First come named moves, each a turn or a mirror, each shown by rows before and after it. For each pair of rows after them, which moves, in which order, take the first row to the second? The first pair is done for you.
move san:
[  5  -8  -8   3   5 -23  18   4 -12 -11  13  25  -2  -7   2 -17   1   9
 -18   5  -2  21  -3   0 -23 -14  14] -> [ 21   5  -6   1  -1  -3  13  11 -19 -23   1  14  11  13  -4 -21   9   9
 -15  17  -5  13  11  17 -17  -9   9]
[  7  -4   2  -5 -19   3  -5 -12   5 -30 -16 -20  11 -11   1  -5   5 -18
  -6  15  -2  -1  33  13   0  10  -9] -> [-10 -19   0  -6 -11 -23   1 -23  13 -18  -3  -4  -3 -34   7  -2  -6 -18
 -12   1   1   6  13 -10  -7   3  -3]
[  5  -1   1 -17   8   0 -20 -17  10   7   4   0 -10 -18 -11  20  20  -6
  -5 -16  14  -8  10   4  30  -9 -12] -> [  8   2   4 -18   6   5 -22 -16   8   4   3  -2  -7 -14 -10  18  20  -6
  -4 -14  12 -10  13   8  34  -9 -14]
[ -7   5  -9  -5   3 -14   3  14  15 -21  -6  17   4  11  -1  -3 -14  13
  -6   5  -6  22  -2  -6 -24 -14   3] -> [  1  11  -8  -5   1  -4   1  18  13 -24 -12  12  10  20  -4  -3 -11  13
  -3  11  -5  20   2   1 -21 -11   1]
move rosu:
[ 13  22 -28 -14  20 -16 -25  -4 -29 -11 -22 -34  25  -5   6   2  12   2
  -9 -18 -31 -18   1   5  -2 -20  16] -> [ -2  29 -42 -17  11  -9 -22   1  -9   0 -21 -43  22   8   6  16   3   6
  -8 -27  -8 -22   4  15  17 -20   6]
[ 23   6  -1   6  17  14 -19  -7   5 -13  15 -28  13  -5   9  -9  11  14
 -14   0 -22   9   0  10  11  10 -10] -> [ 16  10  -7   6  12  20 -18  -5  15  -8  15 -32  11   0   9  -3   6  17
 -13  -4 -10   5   1  15  19  10 -16]
[ 19  11   8  10   6  30 -11   0   9  -1  -4 -29  12  16   0  10   7   5
  11  -4  -2 -21   4  12  24  11 -16] -> [ 33   4  20  11  15  23 -15  -6 -11 -12  -6 -21  16   3   0  -4  15   2
   7   4 -25 -16   4   3   8  12  -7]
move dori:
[-31  -7  -2  10   6 -14   7   5   2   6  16   2 -17  -1   6   3 -31   3
   4  -3  25 -18 -19   0  24  -7  13] -> [-16   8  -4   9  -5  11   2  15  -2  -2   5 -13  -6  22  -1   0 -24   3
   9   7  27 -26  -2  22  34   0   5]
[ -3   7 -12  -2 -24  -1  10  18   4  -2  -4  -2 -10  21   7   0  -7   0
 -10   7  22   2  13  15  -4   0   1] -> [ 15   6   0   0 -17   6   6  17 -13 -14  -9  -3  -2  18   6  -8   1  -4
  -9  18   2   1  17  13 -12   3   6]
[ -2  -2   3   4 -11  11  -2   8 -32  -2  10 -17  14 -21  -1   7   2   0
   4  -6 -15  -5  -4  19 -11  15  -1] -> [-10  -8   3   3  -8   1   1   3 -26   3  16 -12   9 -28   0   7  -1   0
   1 -12 -14  -2 -12  11 -13  13   2]
move ruvek:
[-30 -15  -8 -10  -9   0  18   2   4   4  -9  37 -14  24   8  -6  -8   6
 -14   3   9  17  -3   8 -35   4   9] -> [-32 -12  -9 -11 -14   4  17   3   8   6 -10  33 -13  29   7  -3  -8   7
 -12   1  16  17  -1  13 -30   5   5]
[-19   1  17 -18   4 -16  21 -14  -6  19  -2  -2 -35  17   0  -5  -2  -1
 -14  12 -15 -14 -10 -20 -39 -13  24] -> [-28  17   4 -20  -8   6  21  -5  15  27  -7 -18 -34  43  -5  10  -6   2
  -6   8  11 -25  -2  -1 -14  -8   8]
[ 11   2  10  -4  21   1  -5  -7 -10  -7  -8  -6   5   6  23  13   0  10
  -5  -7  -3  -5   4   9 -13   9   6] -> [  9   6   7  -4  19   5  -5  -4  -7  -6  -8 -10   4  10  22  17  -1  10
  -4  -7   2  -7   7  13  -9   9   3]
move Zuge:
[-37 -11 -11   9 -23   2   1  -1  24  15  21   1 -25   3  -2  16 -13  -5
  -6 -13  23  13  -1 -21   5  -9  10] -> [-35  -4 -16   8 -30   9   0   6  25  11  15  -3 -22  17  -4  15 -12  -5
  -5  -7  28  11   7 -10   6  -8   6]
[-26 -12   1  24  11 -13  -1 -10  -8  19  21  22  -7 -23  15   5 -25  -8
 -14 -11 -15  15 -10 -17  -3  13  13] -> [-29   2  -2  25  12   9  -8 -11   9  28  22   3  -2 -11  10  23 -27  -4
  -3 -19   1   2  -7  -6  25  17  -3]
[ 17  -1  -9  -3 -17 -11   0  22  -7 -18 -15  -3   9   5  -3  -8  15   2
  -1   3 -25   2   2 -14 -18  -9  11] -> [ 12  -9  -2  -2   0 -21  -5  11  -1 -12  -9  -3   3 -15   1  -3  11   6
   1  -9 -30   1 -11 -29 -13 -13  10]
Now pairs of rows:
Each pair is two moves apart.
[ 18  12   6   9   4  25 -13   2 -15  -9  -6 -20   8   3  -5  -2  10  -5
   6   5  -9  -5   9   8   8   6  -3] -> [ 16  11   1   8  -3  25 -11   7 -15 -11  -8 -16   9   7  -6  -5  10  -5
   4   9  -8  -3  12  12   2   4  -1] | Zuge ruvek
[-17 -12 -14   1 -19 -33  21  -1  -1  10  -5  23 -10  -3   8 -13  -8  -2
 -12   4  20  23   2  -8 -24  -8  12] -> [-23  -4 -23   0 -26 -24  20   4  12  14  -6  15 -10   9   5  -4 -11  -1
 -10   0  35  18   6   0 -10  -5   2] | rosu ruvek
[ -1   4  14   8 -17  -5  -7  10 -36 -12  -8   2  10   2   1 -21  29   5
   3  10 -13  -9   9 -18  -3  -5 -11] -> [-36  -2  -6   7 -22 -18   2   7  -3  15   4   5  -6   0   6   0  10   9
   2 -15  20 -10  -3 -23  15 -11 -20] | rosu san
[  3  10   7   0   2  18 -15  -6  21   4   4 -36   1  10   1  19  -6   2
  17  -4  12 -18   7   7  45  12  -8] -> [ -5  11  -8   0 -17  15  -5   4  23   5  -2 -29   0  27   0  14  -8   2
  10   2  25 -12  15  19  35  10  -5] | san Zuge
[ -2  -2  -2 -11 -10 -19  -2 -18  19  31  11  -2   8 -32  -9 -10 -10 -24
 -17 -13 -13  24  -4 -11 -23 -24  10] -> [  1  23 -15 -11 -31  15  -4  -1  29  29  -1 -21  19   7 -17  -1  -6 -21
 -11  -5   9  14  17  21  -1 -16  -7] | dori san
[ -1  -7  15  -5  24  -5   2  -1  11  10  10   5   4 -12 -21  20   7   1
  14  -9 -23  -2 -16 -30   4  11 -15] -> [ 16   9  13  -6   8  16   0  13  -2  -4  -2  -5  18  16 -29  12  17   1
  16  12 -25  -4   4  -5   3  18 -17] | san Zuge
[ 39   9  26   9  27  31 -26 -15 -22 -19  -9 -50  37  -6  11   8 -15   7
   7  15 -18  -2 -18 -15  18 -12   1] -> [ 26  21   8   7   8  44 -19  -2  -5 -14 -14 -58  36  21   8  19 -19  11
   9  16   8  -4  -5   6  33 -10  -9] | Zuge rosu
[  0  21 -18 -16  10  19  -8  39  11  24 -11 -26 -15  22  11   0 -17  -1
   2 -26   7 -18  24  23  37 -16 -19] -> [ 37  11  14 -14  27  13 -16  31 -34  -2 -16 -18  -5  -1  11 -28   3  -7
   0  -4 -47 -13  22   8   5 -14   2] | dori ruvek
[  9   3  24   6  31  -9 -10  -4  -7  -4   5 -10  -1 -26  -6   4   7  -7
   3  -6 -15  -7 -21 -22  11  -2  -3] -> [ 22  19  22   5  18  15 -14   7 -13 -13  -6 -22  12  -1 -12   2  14  -7
   8   6 -13 -12  -3   0  17   6 -10] | san Zuge
[  9  12   1   7  -6  19   6  10  -3 -16  -4  -8   4   8  -3   7   4   2
   4   9  -4  -6   6   6  -1  10   2] -> [  7  13   0   7  -4  21   5  10   2 -13  -3  -9   4   9  -3  13   1   2
   5   6  -2  -7   4   7   5  11  -1] | dori ruvek
[-24 -12 -10   3  -6  -1  12  -1  13  16  12  -5  -4  -5  -6  -1   3   4
   9 -10  19   6  -3   7   8  -1   0] -> [-10 -15   7   4  13  -1   3  -9   3  10  15  -7  -3 -23  -3  -2   7   2
  13 -13  -2   0 -12  -6  10   0   2] | rosu Zuge
[  2  20  18   0   6  35   9 -16 -16  -7  17 -21  19  14  -8   6   2   1
  19 -14  -6 -38   1   0  45 -11  -7] -> [-16  -3  22   1  20   1  14 -29 -14   2  31  -1   6 -20   0   5  -5   0
  11 -26 -12 -26 -19 -28  30 -19   7] | san rosu
[ -7 -14  14 -38   3   9  -3 -24 -11  19  11 -14   5   5  -7 -18  -1  19
 -19  -8   7   6 -24 -40  21 -41 -17] -> [ 12  -1  19 -38  -1  27  -8 -17 -23   8   1 -25  17  19 -12 -24   8  21
 -13   5   0  -1 -10 -25  22 -36 -19] | san rosu
[ 23  44  29   3  11  38  -9  14  -2  -9 -12 -54 -11   9  12 -14  -1  -6
  31  14 -29  -7  13  33  -2  15   3] -> [  7  47  19   2  12  40 -11  12  19   5  -6 -60 -17  10  14   1  -8  -2
  35   1  -8 -13   9  32  16  14  -6] | dori ruvek
[ 22   9   6  13  -6   1  -2  16 -21  -4 -14  -5  -1   3  -3 -17  21   3
  -5  15 -18  -2   5  12 -11   7  -5] -> [ -1  17 -10  11 -14   7   2  19  11  13 -11 -12 -10  15  -3   4   7   9
  -1  -1  15  -8   4  19  16   7 -21] | dori ruvek
[ 18  -5 -19  11 -27  -1  10   0 -16  -5   9  15   3   2  -7 -21  18  -5
  -1  29  -2   6   1  -5 -28 -18   9] -> [ 18   6 -22  12 -31  17   7   4 -11  -4   4   4   6  18 -10 -15  21  -4
   3  28   8   0   8   6 -15 -14   0] | rosu dori
[ 11  -5   8   7   6 -11  -3 -15  -2  -2   0  -8 -11   1  -2  -6  12   0
  -3  -7 -13   7  -9  -8 -17   2  -3] -> [  0   4  -8   7 -11  -1   3  -6  11   5  -6 -11 -11  21  -4   2   6   2
  -3  -6  10   6   2   8  -6   3 -10] | rosu Zuge
[ -3 -15  -3   1  18  -5   0  -8  -5   3   3  -1   1 -15 -10 -10   1   9
  -2   0 -11   2  -9 -16  -7  -2   8] -> [ -7   0 -16  -1  -4  13   5   7   4   2  -6 -10   6  17 -14  -9   2  11
   0   8  10   0   8   8   1   0  -2] | ruvek Zuge
[ 15  10  -6   2 -10  11  -2  15 -12  -5 -10  -1   9  18  -2  -5   6  -4
   1  15   0  -3   6  16  -3  10  -2] -> [-12  -9 -12   1  -2 -21   8   5   4  13   6  13  -9  -8   7   5 -10  -2
  -4  -6  11   4 -14  -7  -8  -1   3] | san rosu
[ -3  10 -17   1  -5  12   7   6   4   2   4   5  11  19 -24  -9   3  -2
   0  -8   3  -9  18  25 -18  10 -24] -> [-11   4 -21   0 -10  -1  14   5   5   4   7  13   6  13 -23 -13  -1  -2
  -6  -9   5  -4  14  20 -29   7 -18] | Zuge rosu
[  3  27  -8  14 -19   4  13 -15 -10   6  -9 -13  16  10 -17   1  13  -5
   1   5   6 -10   7  22  12   7 -13] -> [  8  12   9  15   4 -17   9 -34 -20   6   3  -2  11 -27 -11  -4  14  -8
  -1  -3 -17  -5 -11  -8   0   3  -1] | ruvek Zuge
[-34   0 -41  -4 -24  -5   5  14   7  11  -4   4   5  11  -8   3  -9   6
  -1   3  31 -16  11  45   2  -7 -19] -> [-10 -24   0  -1  24 -30 -11 -19 -22   2  10  15   3 -52   2  -9   1   1
   1  -3 -26 -13 -18  -3 -16 -11   0] | rosu Zuge
[-16  -9 -20  -6  -8 -25  12   6   7   2   5  15 -15  -2   6   5  -9  -9
  -9  -4   6   7   3   2 -11  -4   7] -> [  8   8 -16  -7 -15   3   2  17  -7 -13  -9   0   1  19  -3  -2   2  -9
  -4  13  -2  -1  21  23  -4   3   1] | dori dori
[ 32   5  22  -2  -7 -12  -1   4 -31 -19  -4  27   4   6 -15 -38  16   3
  16  -5 -42   1   5  -5 -24  13   8] -> [  4  28  -8  -5 -26  14   1  17  19   6  -3   4   1  43 -20  -5   1  14
  25 -22  16 -16  13  23  26  18 -20] | san ruvek
[ -5 -21 -38   7 -12   8   3  11  22  38  12  -1 -14  14 -10  17 -20  20
  -2 -20   8 -11  10   8  17   3   0] -> [ -8 -25 -44   6 -25  -2  10  18  14  34   9  10 -16  17 -10   4 -18  16
 -12  -9   6  -1  16  12  -1   1   7] | Zuge san
[ 20  -4   8   2   8   1   1  10 -32 -15  -9   4  17   6  -2 -26   1 -10
  -8  16 -24   7   2  -5 -24   6  -2] -> [ 21   3   3   2   4  11   1  17 -31 -17 -14  -3  19  18  -4 -23   0 -10
  -7  20 -15   5   8   5 -17   7  -5] | dori san
[  3 -13  20  -4  12 -16   2 -16 -18   2   4   3   1 -36   7  -8   9 -17
  -4  -7 -20   8 -19 -32  -8 -11  22] -> [  4  20   6  -5  -2  34  -8  -5  10  12  -7 -32  12   6  -2  16   8  -7
  13 -13  14 -14  -1   3  42   0 -10] | Zuge Zuge
[ -6  -5 -22  -2 -31 -14   6  22   7   2  -6  18  -3  16  -7  -6  -8  -7
 -12  25   9   4  19  21 -13   0  17] -> [-18 -12 -27  -2 -27 -23   8  17  19  13   1  22  -9   6  -4   2 -17  -5
 -13  12  16   4   9  10  -9  -3  15] | Zuge dori
[ -3  -6   3  14  -2   4 -19  -8   3 -24 -11  23 -18 -16  -6   7  -3 -10
  16  24  -4   4 -14  -6   4  -7   1] -> [  1  -1   4  13  -3  14 -22  -7   5 -22 -12  16 -17 -10  -7  11  -2 -10
  20  22   0  -1 -12  -3  16  -6  -5] | Zuge san
[-11   6  -2 -22  -7  25   3 -25  -2   4 -12   1  -8  -8  13   6   3  -7
  18   1  24   4 -13  -7   7 -16  -5] -> [ -1   5   6 -22   1  27  -3 -30 -11   0 -11   1  -6 -14  13   4   7  -8
  19   3  14   3 -13 -12   4 -14  -4] | rosu Zuge
[ 14  -2  12 -17  13 -22  13  11  -5  -2  10   1   7   0   6  -9  14 -27
 -33  15  -3   5   8  13 -13  31  14] -> [ 15  10   5 -16   8  -8  12  18   2  -2   7 -10  11  16   6  -3  13 -27
 -29  15   8  -1  16  27   1  33   5] | rosu dori
[  5 -12 -10 -10 -17 -13  14   6   3 -10   1   9  -1  14   2  -8   7   3
  -4  11  -1   3  -5  -1 -21 -14  16] -> [ -2 -18  -7  -9  -7 -22  13  -1  10  -2   8   9  -9   2   7   0   3   4
  -3   0   0   3 -15 -13 -14 -17  14] | dori Zuge
[ 18   1  33   0  21  -5 -17 -31 -11  -3  11  16  22 -44  -5   0   8   3
   9 -22 -34   1   8 -35 -11  24  -6] -> [  1  -4  27   0  20 -16 -12 -33   1   7  17  19  13 -49  -2   7   0   5
   7 -32 -23   5   1 -40  -8  20  -6] | san dori
[ 10  -6  -3  13  31  29 -19  13 -31 -14 -25  -7   6 -14  -2   5  16  -2
  24  15 -29 -16  11  42  -7  25   8] -> [-14 -31  -4  11  44 -13 -10   0 -23   2  -6  14 -13 -49  10   9   4  -4
  15  -2 -28  -2 -15   9 -23  14  21] | Zuge dori
[ 19  -8  -5  -2  20  15 -16  -9 -10  -2   6  -1   0 -22  -3  -7   5   0
   6   1 -20  -2  -4  -7  -5   9   1] -> [  9 -13  -8  -3  20   4 -12 -13  -4   4  12   5  -6 -28   1  -4   0  -1
   2  -6 -13   1  -9 -14  -8   6   3] | rosu ruvek
